In the rows, zero is written as 128.
A state moves one step at a time under one of 7 hidden systems, and each row is a state written as 26 numbers. Each run below is a few steps of one system.
F, seq 1:
[[121  96 153 119  77 156  87 120 156  71  73  84 141 102 147 133  98 154
  144 178 123 124 131 115  95  97]
 [136 111  84 157 123 109 131 133 123 117 105  64 155  87 158  90 120 169
  174 166 125 162  87 101 111 128]
 [137 172  91 156 107 100 104 137 127 143 121 105 125  49 111 121 155 119
  186 116 160 167 102 150 168 146]
 [108 167 153 159  70 139 102 136 173 127  83 176 126  71 107 140 134 106
  127 123 143 183 146 143 129 117]
 [ 72 122 135 177 104 160 148 153 192 103 107  97 136 117 134 143 118 106
   91 160 129 176 124  96  89  92]
 [ 84 123 120 152 142  98 174 136 135 117 152  87 141  89 124 153 127  87
  165 169 155 126  91  55 115 128]
 [119 139 117 130 123  64 180 104 119 168 163 179 134  65 120 132 129  86
  160 122 144 172 104 119 126 155]
 [ 77 128 115 144 103 118 146 130 137 190 138 172 100  98 131 164 143  80
   71  79 127 171 137 166 120 120]]
V, seq 2 (8 x 26):
[[132 169 104 184  91 125 100 148 147 139  75 131 143  66 125 105 147 147
  158 127 137 195 119 134 138 126]
 [ 96 193 120 192 122 154 107 178 190 113 105 129 141 131  99 140 154 107
  112 140 146 163 109 107 145 120]
 [ 76 147 169 152 101 138 139 138 188 101 113 174 149 124 111 160 112  82
  104 166 134 149 124  80  96 112]
 [ 88 106 139 157 103 112 198 116 154 143 132 142 127  75 141 126 105  95
  117 140 130 193 136  94  79 108]
 [ 90 137 110 183 134  92 190 144 102 183 139 129 110  71 124 140 160  91
  149 102 156 156 141  91 129 128]
 [ 90 164 111 167 155  96 144 154 109 194 136 207 140 142 115 155 161 102
  102 101 128 134 117 104 144 149]
 [ 77 116 122 136 158 134 157 140 141 161 161 167 124 187 133 162 132  95
   42 112 109 123 120 121 112 122]
 [ 84  66 137 105 152 111 184 111  94 150 164 120 120 150 154 165 113 107
  102 132 120  82 135  90  90 119]]
A, seq 3, 8 rows:
[[122 116 117 116 169  74 199 108 113 149 186 165 152 142 134 121 110 106
  135 146 116 130  93  82 115 156]
 [140 116 142  65 133  87 156  81 108 156 187 187 111 113 115 150 114  84
  130 104 129 114 131 164 138 156]
 [127  96 120  81 132 114  95 108  81 171 128 181 127 162 149 156 127 145
   88  98  94  80 131 173 127 140]
 [141 111  90  99 178 121 115 130 115 130 160 123 156 209 152 118 119 161
   93 142  91  91  78 133 132 148]
 [165 136 131  66 150 105 108  98 141  81 178 131 159 150 111 125 104 120
  162 171 130  92  74 129 151 164]
 [178 121 127  62  94 105  69  89 119 116 120 154 143  94 130 120 104 149
  168 134 118 123 110 189 145 150]
 [150 112  77 102 119 140  59 130 110 132 115  72 120 130 153 121 133 176
  119 111 113 116 105 202 151 128]
 [131 162  89 140 149 145  59 163 148  95 123  72 152 157 119 132 149 149
  143 154 135  99  75 131 167 139]]
K, seq 4:
[[100 128 164 164 151 153 195 145 147  98 139  90 115 143 111 131 129  93
  123 148 152 120 158  53 108 103]
 [136 165 165 151 160 107 201 127 135 128 156 199 141 145  98 112 126  95
  141 136 136 145 144  65 125 145]
 [110 130 144 134 152 124 188 126 121 178 167 187 100 159 117 137 139  89
   69  80 123 140 167 138 121 127]
 [108  94 176 115 145 143 158 124  81 142 126 147 109 168 132 161 131 120
  110 118 128  58 188  89 108 110]
 [147 116 159 115 166 141 149 127 126 107 135 174 162 217 133 106 106 154
  100 160  94  92 135  80 104 133]
 [173 119 151  70 160 138 161  92 144 103 197 143 116 186 113 100 102 115
   93 121 113 122 137 161 129 142]
 [178  89 152  66 132 105 149  83  67 148 144 162 107 128 138 112 111 145
  147  98 115  96 168 160 122 139]
 [164  95 102 112 154 132 113 128  68 155 110 125 136 187 161  98 129 197
  108 109  88  96 137 151 123 132]]
K, seq 5 (8 x 26):
[[166 153 126 154 118 153  75 155  88 129  68 106 118 127 125 109 162 180
  164 100 137 105 171 141 162 122]
 [153 157 137 164 107 186  89 156 167  89  67 105 128 143 121  87 135 172
  117 135 120 166 151 143 129 106]
 [159 141 147 154 102 162 156 127 172  84 119  67 103  85 111  82 122 126
  153 136 154 186 164 135 122 107]
 [153 152 121 183 127 109 186 137 106 149 115 115 117  71 121  81 147 135
  182 112 153 184 156 102 131 130]
 [116 173 109 207 151 142 151 179 112 170 110 120 105 130 115 118 181 126
  122  83 149 153 163 112 154 122]
 [107 168 175 179 119 173 129 163 145 114  92 138 108 142  97 149 156 107
  118 116 158 114 191  94 138 103]
 [116 138 183 170 114 160 181 137 166 102 100 162 132 138 118 107 111 117
  109 151 127 165 171  71  88 101]
 [123 124 146 154 158 129 234 125 142 131 175 118 107 136 119  97 123  92
  112 123 137 162 155  87 106 117]]
J, seq 6:
[[131 134 151  58 142 104 110  99 127 115 175 186 145 156 105 171 112  94
  128 141 126  69 102 135 147 159]
 [148  94  80 108 148 103 141 113  98 169 144 151 144 157 166  92 109 168
   89 117  78 154  96 162 108 144]
 [118 103  93 107 130 149  77 140  91 143 129  49  98 136 145 157 153 146
  118 100 134  73 130 176 151 116]
 [145 164 129 106 127 115  49 133 118 119 100 190 170 152 115 147 132 151
  155 151 120  82 100 128 159 156]
 [182 128 102 101 125 143 109 110 169  99 138 114 139 150 139  68 101 164
  109 140  98 182  93 188 125 137]
 [127  68 143  69  86 140  93  94 112 105 113  74 113  94 151 155 100 139
  142 143 130  85 141 159 107 107]
 [140 132 111 150 108 100  88 137  85 143  60 152 169  93 147 116 133 182
  187 151 118 124 110  94 124 141]
 [155 170 105 150 100 148  96 137 175 103 121  76 114  83 110  94 140 135
  149 122 147 190 115 179 156 125]]
B, seq 7, 8 rows:
[[171 166 160 124 154 173  96 146 120 106 111 158 125 207 103 113 146 152
  111 113 122  81 168 131 158 132]
 [197 129 188  78 121 162 126 100 132  73 130 132 113 158 105  94 106 143
  147 133 127 102 180 144 133 127]
 [198 123 160 104 127 108 145  99  73 114 112 138 133 100 124  86 118 159
  205 133 137 106 166 108 130 142]
 [187 160 106 159 152 121 122 148  72 148 100 116 131 125 122  79 158 181
  185 108 136 126 148 119 163 146]
 [163 168 126 137 139 167  78 155 109 121 110  97 102 152 103 123 171 151
  140  92 149  89 166 163 180 127]
 [155 140 189 111  94 183  83 125 137  80  78 126 110 134 105 131 128 142
  145 126 142  94 195 140 136 106]
 [177 126 176 137 104 150 157 116 129  85  95 100 113  94 120  80 113 149
  183 140 146 142 188 102 115 107]
 [161 158 131 165 133 114 163 137  90 143 121 105 108  68 108  98 157 129
  205 106 168 141 167 105 156 135]]
A, seq 8 (8 x 26):
[[130 123  94 129 116 169  88 141 166 105 130  33 101 128 136 119 134 142
   99 120 129 151 114 193 144 108]
 [ 98 155 124 161 116 143  70 166 144  93  87  87 152 119 114 162 149 131
  165 166 154  90 109  86 149 120]
 [133 163 121 169  94 130 125 136 184 110  98 143 154  83 123  91 117 135
  141 151 127 217 103 126 120 127]
 [ 93 109 134 135  84 155 132 124 160 115 126  54  82  64 125 154 131  91
  123 118 157 152 155 156 117  92]
 [ 69 136 118 195 109 121 113 171 100 168  66 134 139  92 139 165 159 132
  138 126 141 125 135  78 120 111]
 [ 97 155 109 189 137 132 184 151 182 143 146 133 130 130 121 109 135  98
   84 125 125 209 112 113 115 123]
 [ 72 117 178 124 107 135 162 120 153 117 147 131 102 102 108 188 123  56
  117 134 157 111 156  97 108 105]
 [ 91  97 133 152 106  96 157 125  90 185  86 200 149 101 155 143 120 135
  118 124 109 141 142  91  81 120]]
B, seq 9, 8 rows:
[[102 162 115 156 115 108  72 157  94 147  88 134 142  89 113 175 169 123
  179 126 158  88 122 106 161 137]
 [133 157 119 165 100 182  86 158 181 108  79 109 121 138 126 101 137 157
   91 119 117 182 140 166 127 105]
 [113 101 161 104 103 155 142 110 145  91 148  48  82  88 116 156 122  86
  142 130 163 106 164 138 124  99]
 [104 142 158 167  89 102 143 131 124 140  79 182 152  65 123 144 127 117
  173 146 144 150 145  71 108 120]
 [132 144  92 185 138 136 178 148 142 160 138  93 100 109 133  82 147 130
  105  96 129 210 137 148 129 121]
 [ 78 127 132 128 131 129 134 138 106 167 155 119  87 116 111 199 162  71
  111  85 161  82 156 139 149 121]
 [ 98 131 170 153 102 152 132 138 149 134  76 211 142 156 130 142 117 129
   75 133 104 146 164 100  90 105]
 [141 103 142 124 153 141 219 111 150 110 182  90  99 146 129  89 106 106
  102 126 126 162 151 119 100 117]]
Q, seq 10 (8 x 26):
[[111 108 139 165 153 155 194 147 131 104 137  42 108 137 133 111 130 122
  133 145 145 126 154  68 105  97]
 [107 119 160  92 133  82 156 100 102 137 161 177 137 108 115 177 116  80
  166 144 148  81 121  82 126 146]
 [139 150 112 130 129 110 165 115 133 177 170 163  92 100 113 117 146  93
  103  71 135 185 141 189 146 142]
 [ 88 108 133 148 140 180 125 158 126 135 121  88  96 181 135 159 152 123
   61 100 125  92 170 135 121  93]
 [131 133 151 127 166 115 158 130 126 123 136 204 173 198 129 119 110 136
  111 161 102 105 119  62 106 144]
 [189 127 112  96 168 110 179  99 121 118 200  85 112 134 118  74 122 125
  148 118 134 146 116 159 147 151]
 [115  75 131  69 109 129  93 101  83 148 128 112 100 121 148 177 124 131
  108 100 122  66 150 181 126 120]
 [123 136  91 152 135 111 107 148 106 184  96 201 161 162 150 115 136 169
   86 114  84 149 107 138 119 142]]
J, seq 11 (8 x 26):
[[ 83 157 170 141 128 163 102 154 163 105 115 163 131 176  98 183 140  90
   90 140 140  85 144  96 137 114]
 [147 135 131 134 181 123 183 127 151 105 165 151 163 196 125  86 107 132
  110 166 103 140 102  78 111 146]
 [142  88 116  88 158 107 185  95  95 141 200  71  89 117 134 123 124 103
  138 105 145 108 137 149 132 132]
 [111 120 119 120 125  91 114 127  59 198 111 195 122 111 133 172 155 125
  134  87 127  88 144 136 141 143]
 [133 171  92 166 147 157  96 169 142 150 112 145 128 183 124 106 159 157
   71  98 106 157 121 167 151 132]
 [137 129 159  85 139 179  94 122 170  65 151  99 123 194 110 147 113 116
   96 149 130  80 135 144 139 119]
 [167  95 143  81 146  96 145  90  94 113 136 166 168 154 146 102  89 160
  159 166 100  94 117  93 104 152]
 [173 107  79 119 135 106 140 117  77 167 137  77 100  90 150  86 143 166
  155  90 126 148 135 175 142 139]]
V, seq 12:
[[100 121 129 195 151 129 205 157 106 146 119  91 114 118 135 117 147 120
  136 126 145 142 161  54 106 107]
 [135 169 144 148 162  88 182 131 105 158 157 209 142 134 101 125 145  98
  153 122 141 124 134  77 144 158]
 [115 135 135 120 134 131 163 119 135 172 161 191  99 153 117 140 133  92
   61  78 116 149 158 173 128 131]
 [ 85  79 141 135 138 146 153 139  80 166 115 119 102 161 155 164 137 130
   82 103 119  79 179 107  98 100]
 [151 102 123 126 182  99 179 125  69 147 143 141 152 177 151  96 120 162
  142 139 107  94 126  69 109 145]
 [176 134 126  82 171 110 167 101 110 135 210 132 104 159 104 106 130 107
  128  97 134 114 131 164 158 156]
 [138 103 144  72 113 133  88 106  82 154 125 145  96 137 129 161 135 132
  113  84 122  69 168 186 142 127]
 [159  88 105 118 142 150  99 132  83 134  90 105 139 182 170  96 123 207
  107 128  86  99 136 140 111 120]]
F, seq 13 (8 x 26):
[[107 135 168 135  99 191  90 146 163  87  99  90  97 131 108 160 139 112
  112 122 152 106 177 141 131  92]
 [134 109 160 149 132 138 158 130 130  86  93 120 164 142 141 100  99 158
  155 189 118 123 137  43  86 112]
 [160 126  87 137 158 100 186 119 115 132 180  61 116  96 131  78 135 125
  170 125 144 167 106 132 138 144]
 [132 152 141 136  97 112 121 124  88 168 111 158  95  61 104 150 160 104
  170  78 163 123 173 155 160 131]
 [112 152 151 180 112 162 139 153 154 140  79 192 134 157 126 113 131 139
   75 115 108 172 168 117 103 109]
 [ 96 132 130 153 164 164 163 156 169  89 164  54 114 171 112 140 137  96
   96 149 144 116 124  93 128 109]
 [141 119 164  99 138  86 171 100  96 115 159 144 138 100 113 137 114 100
  198 154 154  87 136  69 125 145]
 [155 105 115 117 128  96 186  97  97 183 150 170 108 102 147  88 121 137
  114  86 106 184 148 164 109 139]]
Q, seq 14, 8 rows:
[[101  90 122 170 135 134 189 142  98 182 108 141 115 142 161 112 130 146
   77  99 104 157 170 105  83 103]
 [111 140 110 154 197 111 164 157  94 144 165 108 138 180 120 141 154 115
  136 135 142  77 109  64 146 144]
 [166 153 153  67 147 117 123  99 137 113 190 178 119 152  87 141 124  89
  133 116 138  99 123 165 165 162]
 [158  95 136  95 110 158 135 104 125 143 127 132  91 146 147  99 112 150
   73  84  99 150 175 201 110 112]
 [109  82 102 150 157 133 136 150  69 159 100 106 144 178 175 124 135 181
  105 135 100  88 130  88 100 114]
 [156 159  97 115 177  85 114 133 104 132 161 148 165 160 114 120 138 136
  168 148 129  92  72 107 164 176]
 [183 146 126  71 112 142  79 102 147 101 153 116 107 126 106 114 123 128
  132 108 131 129 125 219 166 146]
 [130  85 133 120  85 161  83 127 116 132  59 128 129 134 169 118 111 186
   91 125  91 129 158 160  91  99]]

Which system made each of these runs?
seq 15 (2 x 26):
[[125 131 105 120 166  88 178 121 100 149 200  89 102  99 111 140 153  81
  167 109 165 109 117 125 160 151]
 [109 158 125 141 109 114  78 147 108 179  88 226 148 133 121 158 146 131
  106 103 111 123 125 144 142 144]]
 -> B
seq 16 (2 x 26):
[[ 82 132 104 177 151 123 119 172  77 186  91 153 137 155 145 164 167 146
  106 108 122  93 138  89 130 125]
 [122 160 143 148 155 184 128 160 185  98 141 128 124 211 106 121 138 118
   60 126 119 135 138 131 135 118]]
 -> B
seq 17:
[[144 126 154 121 120 121  87 132  88 101  79 131 164 121 127 137 125 162
  197 168 138  63 136  72 131 130]
 [190 155 110 117 133 126 133 110 170 103 145 144 144 135 120  57 105 150
  128 139 106 197  98 169 135 152]]
 -> V
seq 18 (2 x 26):
[[143 192 105 170 166 112 105 167 103 144 117 161 160 153 101 124 167 141
  166 128 141 105 108  91 176 161]
 [170 174 163 101 118 147 132 108 194  85 163 166 116 139  83 105 115  93
  118 124 136 167 137 174 148 139]]
 -> F
seq 19:
[[109 103  70 125 143 119  77 147  78 173 107 120 145 161 162 148 145 173
  100 111 100  86  98 151 136 136]
 [114 131 127 122 148 172  76 154 162  77 121  94 152 205 127 147 125 143
   90 167 115  82 106 114 133 117]]
 -> B
seq 20:
[[ 73  99 152 139  96 119 137 130 107 178  91 198 128 116 146 177 128 116
   89 110 114 121 165 111  92 105]
 [110 150 100 203 173 158 145 186 132 136 112  86 137 183 134 104 160 154
   96 130 123 140 125  84 128 118]]
 -> J
seq 21, 2 rows:
[[158 130 158 124 166 152 143 138  79 123 135 102 101 173 110 126 151 140
  150 105 150  54 191 105 151 125]
 [195 130 166  85 141 128 126 105  97 119 123 199 140 181 120  92 108 165
  132 123 101  99 160 136 130 150]]
 -> V
seq 22, 2 rows:
[[128 115 174 143 108 128 156 125  76 149  92 146 100  91 121 140 144 125
  166 102 152 100 210  97 117 109]
 [143 149 126 192 161 139 192 158 121 152 116 155 132 170 132  72 140 151
  100 110 112 171 160  90 114 122]]
 -> F
seq 23:
[[152 137 144 152 122  95 176 119  79 180 103 205 127  97 126  96 135 140
  155 100 124 156 170 104 113 139]
 [135 166 115 174 166 146 166 159 118 171 147 139  96 168 112 106 167 120
   85  70 129 151 165 144 152 129]]
 -> V
seq 24:
[[122  97  92 159 128 155 118 154  88 173  90  86 103 143 165 115 149 174
   87  87 109 134 162 156 116 104]
 [141 147 126 148 185 138 128 160  99 105 130 106 156 196 120 122 146 152
  152 157 134  65 115  63 148 139]]
 -> V
seq 25 (2 x 26):
[[118 105 119  69 124 142  89 108 145 135 162 146 113 167 134 160 115 115
   58 108 104 111 113 203 134 132]
 [109  53 118  98 120 145 104 121  97 122 111  55 122 138 172 149 114 161
  117 143 111  75 130 131 100 103]]
 -> V
seq 26 (2 x 26):
[[ 92 157 111 200 172 139 160 182 125 139 129  98 129 161 116 135 169 113
  126 130 149 117 127  61 141 125]
 [131 180 145 122 167 119 165 129 160 111 200 152 120 151  77 141 141  62
  130 125 160 124 116 117 163 152]]
 -> J
seq 27, 2 rows:
[[100 153 155 137 137  90 150 130 111 146 132 213 157 124 109 170 133  87
  152 148 144 100 122  61 128 147]
 [160 169 127 137 142 132 176 124 153 134 184 126  88 114  91  98 146  90
  126  86 153 182 150 169 159 141]]
 -> Q
seq 28 (2 x 26):
[[119 124  79 169 151 155 108 167 141 134 105  89 148 182 159  99 136 181
   74 138  94 155  99 130 120 118]
 [122 153 138 128 149 134 142 133 177  65 168  72 139 134  98 135 123  88
  159 178 161 114  94  83 143 132]]
 -> A
